In the rows, zero is written as 128.
These are runs of 8 systems, one row a step. Runs of the same system follow the same rule from any start.
todal, trace 1:
[[129 147 112 104 118  61 138  95 114 143 105  69 124 103 173  94 131 124]
 [159 115 119 139 147 205  70 149 128 132 163 151 125 155 105 128 128 135]
 [ 80 115 129  95 112  59 159 123 166 116  88 145 159 110 119 128 112 120]
 [191 136  96 153 146 156 103 114  61 101 132 112  96 131 160 146 135 124]
 [ 69 138 164 104 138 136 136 170 167 138 165 144 152 107  91 117  93 101]
 [154 142  98 114  82  72 104 120  87 104  87 114  99 172 170 132 157 146]
 [111 112 153 169 151 210 156 139 112 118 155 171 128 118  76 145 122 108]
 [ 88 155 126  84  83  56 147 115 136 150 109  75 107 104 162 115 127 144]
 [165 120 113 176 129 213  78 117  93 133 144 149 119 181 122 112 156 129]]
fab, trace 2:
[[141 110  83 124 106 117  90 108 131  22 115 139 144 167 140 122  80 180]
 [119 133 113 150 136 120 162 105 120 182  82 114 129  62 158 177 140  50]
 [186 142 150  79 190  98 122 154 128  71 184  87 121 151 111  85 112 160]
 [ 93 145 104 141  84 100  73 156 113 149  75 185 155 159 159 149 139  62]
 [139 123 188 131 161 115 244 136 131  85 146 118 107 123  86 159 137 139]
 [ 55 166 115 119  90  98  60 153 110 129 160 138 151 109 163  76  69 140]
 [162 137 182 183 144 138 188 134 144 212 133 142 120 159 125 144 207 125]
 [ 94 107 108 127  95 115 112 103 151  47 143 142 157 148 120  78  71 218]
 [126 143 107 191 105 141 149  94 128 227  94 112 119  73 193 173 159 100]]
Kef, trace 3:
[[ 94 130 150 145 105 146 108 147 158 204 118 160 151 163 120 123 167  86]
 [101 109 153  79  95 122 158 134 127 170 124 115  76 125  81 114 169 182]
 [126  92  88 164  89 158 103  92 139 196  93 157 130 110 145 133 157 178]
 [198  74 107  87 167 145 130 103 158 137 107  99 106 127  89 124 165 166]
 [169 102  73 149 119  96 105  83  95  77 101 132 135 124 163  96 111 200]
 [197 102 112 154 205 149 150 111 136  53 121 138 158 125 118 161 108  91]
 [135 173 121 111 150  71 129 131 112  36 164  83 131 110 172 119  57 135]
 [120 179 158 187 152 120 131 158 120  95 153 161 183 164 163 131 106  26]
 [ 57 180 198  83 124  96 172 185 137 104 185 105 113 123  99 132  95  97]]
todal, trace 4 (9 x 18):
[[123 128 133 127 116 118 114 170 150 141 132 179 128 135 118 155 130 163]
 [141 137 134 153 130 110 174 103 118  93 107 112 132 153 142 148 144  96]
 [136 144 151 139 147 138 142 149 107 144 178 125 106  99 123 122 121 169]
 [115 148 135 136 100 115 125 130 171 155 119 116 133 167 152 141 146 106]
 [158 100 137 146 142 136 152 114 111 110 129 143 125 148 103 101 147 178]
 [120 133 124 150 127 130 154 121 163 172 125 120 129  79 150 171 127 124]
 [162 131 132 129 153 122 113 103 138 107 151  85 143 165 139  79 131 138]
 [143 109 128 129 143 123 117 164 153 162 125 180 137 106 111 152 133 160]
 [148 139 121 139 142 100 157 101 149  81 115  95 141 144 154 151 119  93]]
bamat, trace 5:
[[107 112 126 127 100 100 194  78 117 126  58 103 115 129 125 147 166  79]
 [105 133 132 147 115 197 108 131  76  92 180 132  99 123 110 110  95 163]
 [128 132 154 124 121  82 148 118 178 192 134 105 146 148 140  80 162 170]
 [121  99 108  86 110 176 101 149 116 144  97 148  82 117  82 179 150 116]
 [128 105 106 182 140 142 141  80 165 124 132 132 169  89 151 114  94 172]
 [148 166 121  88 139 112 107 150 123 165 149  72  86  91 160 148 129 118]
 [176 111 105 132 157 122  75 160 146 104 127 185 163 156 121 130 119 143]
 [139 138 114 137 130  79 173 101 114 102  82 109 127 112 158 162 132  86]
 [132 152 125 135 130 148  94 147  64  69 165 127 113 149 137 105 101 125]]
lefa, trace 6:
[[134 129 115 109 150 155  76 138 115 131 143 116 138 130 126 103 119  82]
 [113 137 137 150 117  96 144 121  83  82 124 148 144 151 134  94 121 117]
 [104 131 143 141 118 181 117 133  94 166 156 127 109 118 110 105 135 129]
 [138 141 138 132 129  92 158  91 114 134 128  75 129 139 151  83 148 122]
 [138 106 135 146 118 133 145 131 113 177 118 162 112 124 109 122 166 189]
 [146 107 107 115 135 147 152  78 153 134 108  69 106 101 127 144 137 129]
 [153 137 132 154 125  87 165 147 161 127 124 155 130 127 153 181 134 176]
 [159 108 107  94 160 167  97 147 164 137 126 125 121 110 100 174 124 105]
 [137 142 106 139 134  78 135 131 131  50 110 144 156 131 161 155  84 115]]
rusot, trace 7 (9 x 18):
[[180  78  96  65 168 141  99 128 155 121  90 126 119 128  80 144 145 113]
 [120 107  67 137  88 114 114 107  93  74  61 164 121 108 148 179 103 133]
 [129 140 124 111 174 134 138 124  68  70 151  97 115  69 124 125  73  90]
 [124 164 116  66 137  65  68 188 150 107 137 131 142 123 153 138  88 103]
 [ 97 142 137 126 105 115  87 147  60  69 127 163 143 196 115  71 122  90]
 [ 71 138 182 126 137 122 157 190 126 115 179 190 145 105  84 119  91 160]
 [ 26 151 154 109  58 145 105 126 152 177 145  96 124 156 122  90 128 109]
 [119  70 158  97 146 193 123 136 159 164 126 158 133 158  32  88 173 124]
 [ 69  79 100 130  48 160 153  99 176 153  66 159 109 104 105 189 133 168]]
bamat, trace 8:
[[127 117 176 139 116 133 197 113 125 134 142 117  97 159  93 108 170 192]
 [ 59 102 110  87  56 146  90 120 130 170 100 129 101 120  99 103 137 160]
 [166  88 120 168 145 200 143  89 157 195 139 117 121 107 112 125 161 178]
 [112 122  95  78 110 111 110 137 180 152 130 100 105  53 140 172  89 187]
 [202 110  68 143 171 153  43 124 140 180 118 136 159 103 164 128 131 109]
 [198 137 109 126 178  70 166 145 155  69 124 120 123  90 159 207  97 147]
 [138 159  78 116 127  77  43 136  56  81 103 126 147 133 186 102  92  69]
 [216 151 164 176 182  91 189 134  73  57 141 136 127 197 137 125 161 125]
 [ 51 146 135  77  50  53 135 134  61  48  87 137 109 179 116  96 117 126]]
rusot, trace 9:
[[166 103 109  92 141  96 102 102 107 166 114  96 121 112 129  63 150 169]
 [163 144 120 177 134 163 124 155 134 111 127 162 122 157 143 213 137  96]
 [129 123 124 124 129  61 172  79 115  89 117  89 143 114 147  74 110 169]
 [161 163 126 145 151 155  81 181 100 180 163 144 108 113 155 157 136 104]
 [129 135 148 132 125  77 167 107 171  54 123 108 158 196 134 111 124 127]
 [138 132 130 153 129 127  96 151  60 198 146 169 117  95 141  88 147 177]
 [116 162 171 159 126 152 185 131 189  96 163 101 130 175 133 181 124  93]
 [141  97 114 108 122  87 105 100 123 197 114 120 142 114 133  38 159 195]
 [152 143 140 188 125 201 148 149 135 142 136 148  96 162 124 216 163  86]]
vulos, trace 10, 9 rows:
[[165 145 111 116 131 122 102 127 135 139 173  78  97 104 161 114 109 210]
 [130 132 138 119 103  88 114 146 158 160  83 150 143 197 135 139 176  91]
 [116  90 142 167 154 140 184 110 138 123 139 168 159  78  96 120 106 177]
 [184 146  95 158 134 146  97  89 117 112 131  75 120 158 187 132 138 106]
 [129 122 148  86 144  89  92 168 142 147 149 155 154 150  97  61 132 160]
 [158 138 123 173 134  92 186 131 135 125 105 153 126 103 166 207 133 132]
 [123 119 149 159 142 154 129  97  98  93 139 127 161 181 109  55 139  92]
 [168 148 127 112 147  94 135 143 119 144 167  93  93  90 154 126 119 206]
 [117 148 147 151  92  98 136 135 144 142  98 143 142 210 146 135 176  80]]
Fozeg, trace 11:
[[129 121 137  76 156 112 128 135 139  79 126 109 140 155  94 107 119  76]
 [129 148 139 152 125 111 120 158  53 163 135 168 113 118 141 109 148 140]
 [107 129 169 121 122 143 176 144 159  81 144 129 126 174  84 149 131 116]
 [110 141 140 128 118  98 127 111  91 158 152  99 126 116 147  51 136 169]
 [116 139 152 170  95 163 157 133 183 156 141 142 118 162 130 179 146 140]
 [129 102 103  98 117  97 121  77 153 121 112  77 135 124 135  71 121 175]
 [147 143 103 199 121 153 122 126 144 165 131 142 128 103 184 184 125 142]
 [161  98  97  72 157 118 103 112 188  92 102  93 140 135 109 135 117 113]
 [155 138  88 163 135 106  85 136  65 146 109 169 142  92 178 130 120 116]]
lefa, trace 12:
[[151 104 127 158 139 148 178  97 133  87 113 135 130 135 117 156 129 143]
 [133 145 131 137 147 131 146 151 135 151 149 131 114  73 142 178 108 132]
 [190 137 124 133 169 120 112 136 134  99 133 115 135 165 145 141 137 104]
 [124 106 127 136 156 124 137 147 100 101 124 182 153  95 101 130 102 124]
 [133 156 119 154 131 168 116 123  87 104 149 102 105 128 154 145 114  86]
 [138 144 171 155 170 105 160 146 113 122 168 145 156 140 121  85 126 118]
 [150 118 111 130 141 146 105 121  59 165 121 127 107 101 130 102 149 116]
 [147 122 145 176 136 137 192  82 106 100 132 105 129 146 127 109 142 147]
 [139 131 146 144 147 134 161 137 117 198 142 131 106  66 130 141 149 151]]
Kef, trace 13, 9 rows:
[[118 104 103 108 139  87 148 101 103  71  91 135 149  91 123 116  94 119]
 [170 164 128 176 147 148 141 143 111  95 158 121 111 134 167 184 115 110]
 [ 95 146 142  97 149 113 105 133 155 100 161 100 166 135 123  79  85  86]
 [111 170 156 145 105  86 155 166  79 130 121 159 113 152 145 154 151  90]
 [ 62 138 166 135 107 185 144 136 161 147 175 120 122 121  93 125 111 127]
 [103 141 119  92  92  87 104 142 127 211  93 125 112 103 148 134 163 116]
 [142 104 148 147 106 191 126 122 133 162 145 134 101 191  92 113 184 176]
 [111  64  85  87 116 109 117  96 129 153  72 146 130  66 100 108 125 166]
 [217 115  93 163 134 159 128 103 116 122 110 114  89 151 153 180 165 167]]
vulos, trace 14:
[[119 131 126 171 126 140 175  78 130  40 116 105 146 150 144 146 100  92]
 [147 125 125 107 143 140  91 128  61 164 150 105  95 113 120  55 150 156]
 [125 170 151 115 109  93 136 173 191 131 148 118 119 163 151 182 127 134]
 [ 90  86 122 145  97 120 173  81  93 124  64 160 141 125 101 103 152 123]
 [162 140 137 161 158 197 125 119 145 146 186  86 107 114 137 141 123 148]
 [117 129  98  84  92  75  75 114 156 115 101 104 142 167 149  91 125 137]
 [149  98 136 149 148 143 148 155 124 183 115 198 129  98  96 161 162 146]
 [125 136 118 158 147 136 139  89 165  63 138  93 165 135 153 131  82  87]
 [159 114 105 107 132 120  76 137  58 144 124 148 111 123 125  73 145 162]]
Fozeg, trace 15 (9 x 18):
[[120 146 116 169 122 163  67 125 133 132 137 140 168 169 162 110 117  69]
 [145  90 130  82 135 109 163 125 116 155  76 134  92 109  82 153 175 119]
 [101 144 112 148 107 127 101 139  84  56 151 152 132 130 146 114  72 162]
 [137 138 169 140 174 161 169 125 142 167 150  92 128 117 108 129 151  60]
 [ 90 128 115  72  72  92  77 158 121 138 116 146 106 146 114 106 131 174]
 [123 126 141 214 122 172 183  76 101 103 123 130 138 152 138 129 142 106]
 [118 118 137  64 138 119 139 147 170 160 151  98 100  71  96 132 110 179]
 [103 160  98 174  81 142  69 104 124 123 126 120 153 174 185 111 116 102]
 [170  73 128 112 159 157 174 103 148 164  92 122 102  96  81 159 175 136]]
fab, trace 16, 9 rows:
[[ 86 149 122 131  97 147 130 119 136 110 136 104 119 119 143 155 100 111]
 [142 117 141 126 155 131 137 124  99 170 139 121 125 112 114  87 149 130]
 [137 127 116 125 110 143  91 145 158 118 136 141 123 163 129 143 124 160]
 [110 113 120 148 109 140 158  89 101 123  94 123 122 124 123 126 140 105]
 [147 125 120 109 155 134 116 143 137 129 152 123 121  87 124 139 104 159]
 [129 140 118 119 107 135  91 119 127 135 122 102 118 171 142 113 146  95]
 [151  98 125 132 152 128 147 136 107 113 112 167 128 123  95 139 136 137]
 [ 99 148 119 103 103 133 118 135 142 107 139  97 108 120 139 152 104 119]
 [136 128 142 133 147 133 131 128  81 154 130 138 124 127 116  93 152 108]]

Which system made each run below?
trace 17:
[[118 148 132 179  83 138  83 119 151 206 148 131 141 174 173  83 158 165]
 [135  67 151  83 153 116 160 138 164 160  89 166 138 130  51 112 175 138]]
 | Kef
trace 18:
[[148 128 106 147 105 136 102 117  79  77 110 138 112 177 139 127 137 128]
 [138 119 140 122 132  93 172 100  93  98 121 109 119 139 116  84 142 163]]
 | bamat
trace 19, 2 rows:
[[111 158 141 147 107  51 168 134  78  69 121 151 135 139 157 116 106 142]
 [121 178 163 142 151 144 103 167  99 142 210 119 132 121 141  86 102 134]]
 | rusot
trace 20, 2 rows:
[[156 115  93 170 161 170 114  68 137 130 160  88 151  71 162  92  90 165]
 [200 128 104  88 176  66  89 163 148  80 103 145 154 163 136 150 129  94]]
 | Kef
trace 21, 2 rows:
[[ 44 135 112 122  48 117 143  92  89  94  93 109 105 127 138 127 109 121]
 [156 129 158 162 190 167 158 147 111 189 178 139 125  61 114 133 130 136]]
 | fab
trace 22:
[[137 120 120  68 130 133  74 173 115 152 131 139 100 134  95 119 143 137]
 [ 87 116 120 149  98 147 130 114 142  80 104 163 155 157 115 145 106 103]]
 | rusot
trace 23, 2 rows:
[[127 117 135 132  90 134 116 136 118 123 123 151 111 177 113 114 154 172]
 [104 118 144 161 125 122 190  94 136 121 130 121 142 111 131 122 121 144]]
 | Fozeg
trace 24, 2 rows:
[[109 121 129 164 119 146 114 131 175 154 127 170 170 143 129 136 122 119]
 [107 118 147 118 102 130 178 105 100 135 111 104  90 131 103 117 162 139]]
 | rusot
trace 25:
[[124 158 145  75 134 100  95 192 131  66 143 138 123 186 112 149 112  76]
 [ 83 123 104 120 122 135  44 143 111  99 143 168 179 129 128  68  72 109]]
 | lefa
trace 26 (2 x 18):
[[116 158 148 133 126 125 112 141 160 196 146 107 140 141 150 115 147  96]
 [138  99 110 117  87 116 119 110 134 124  81 141 113 173 120 131 165 162]]
 | Fozeg
trace 27 (2 x 18):
[[127 117 117 107 102 129 100 146 165 133 104 150 125 163 113 156 143 134]
 [ 93 120 110  88 110 121 111 123 159  91 118 117 137 122 118 132  90 128]]
 | lefa
trace 28, 2 rows:
[[ 89 128 147 100  94 119 182 129 180 170 125 104  88  83 113 171 137 172]
 [154 124 115 172 112 131  97 100 153 228 123 122 139 135 176  97 173 168]]
 | Kef
trace 29 (2 x 18):
[[107 151 118 130 105 109 105 118 113 177 135 104 124 108 167  95 126 140]
 [146 112 142 129 130 149 118 155 146 148 122 164 130 176  94 140 165 117]]
 | Kef
trace 30 (2 x 18):
[[160 147 128 169 129 129 160 123 133 108 117 120 119 157 160 188 148  97]
 [108 114 148 120 136 123 135 110 103 119 145 127 150 136  99  43 123 142]]
 | vulos
trace 31:
[[ 97 115 101 115  97 180 111 104 105 158 124  96  81  80 123 139 121 137]
 [ 95 127 112  85  97 165  72 145 177 136 132 108 116 148 113 150 118 107]]
 | vulos
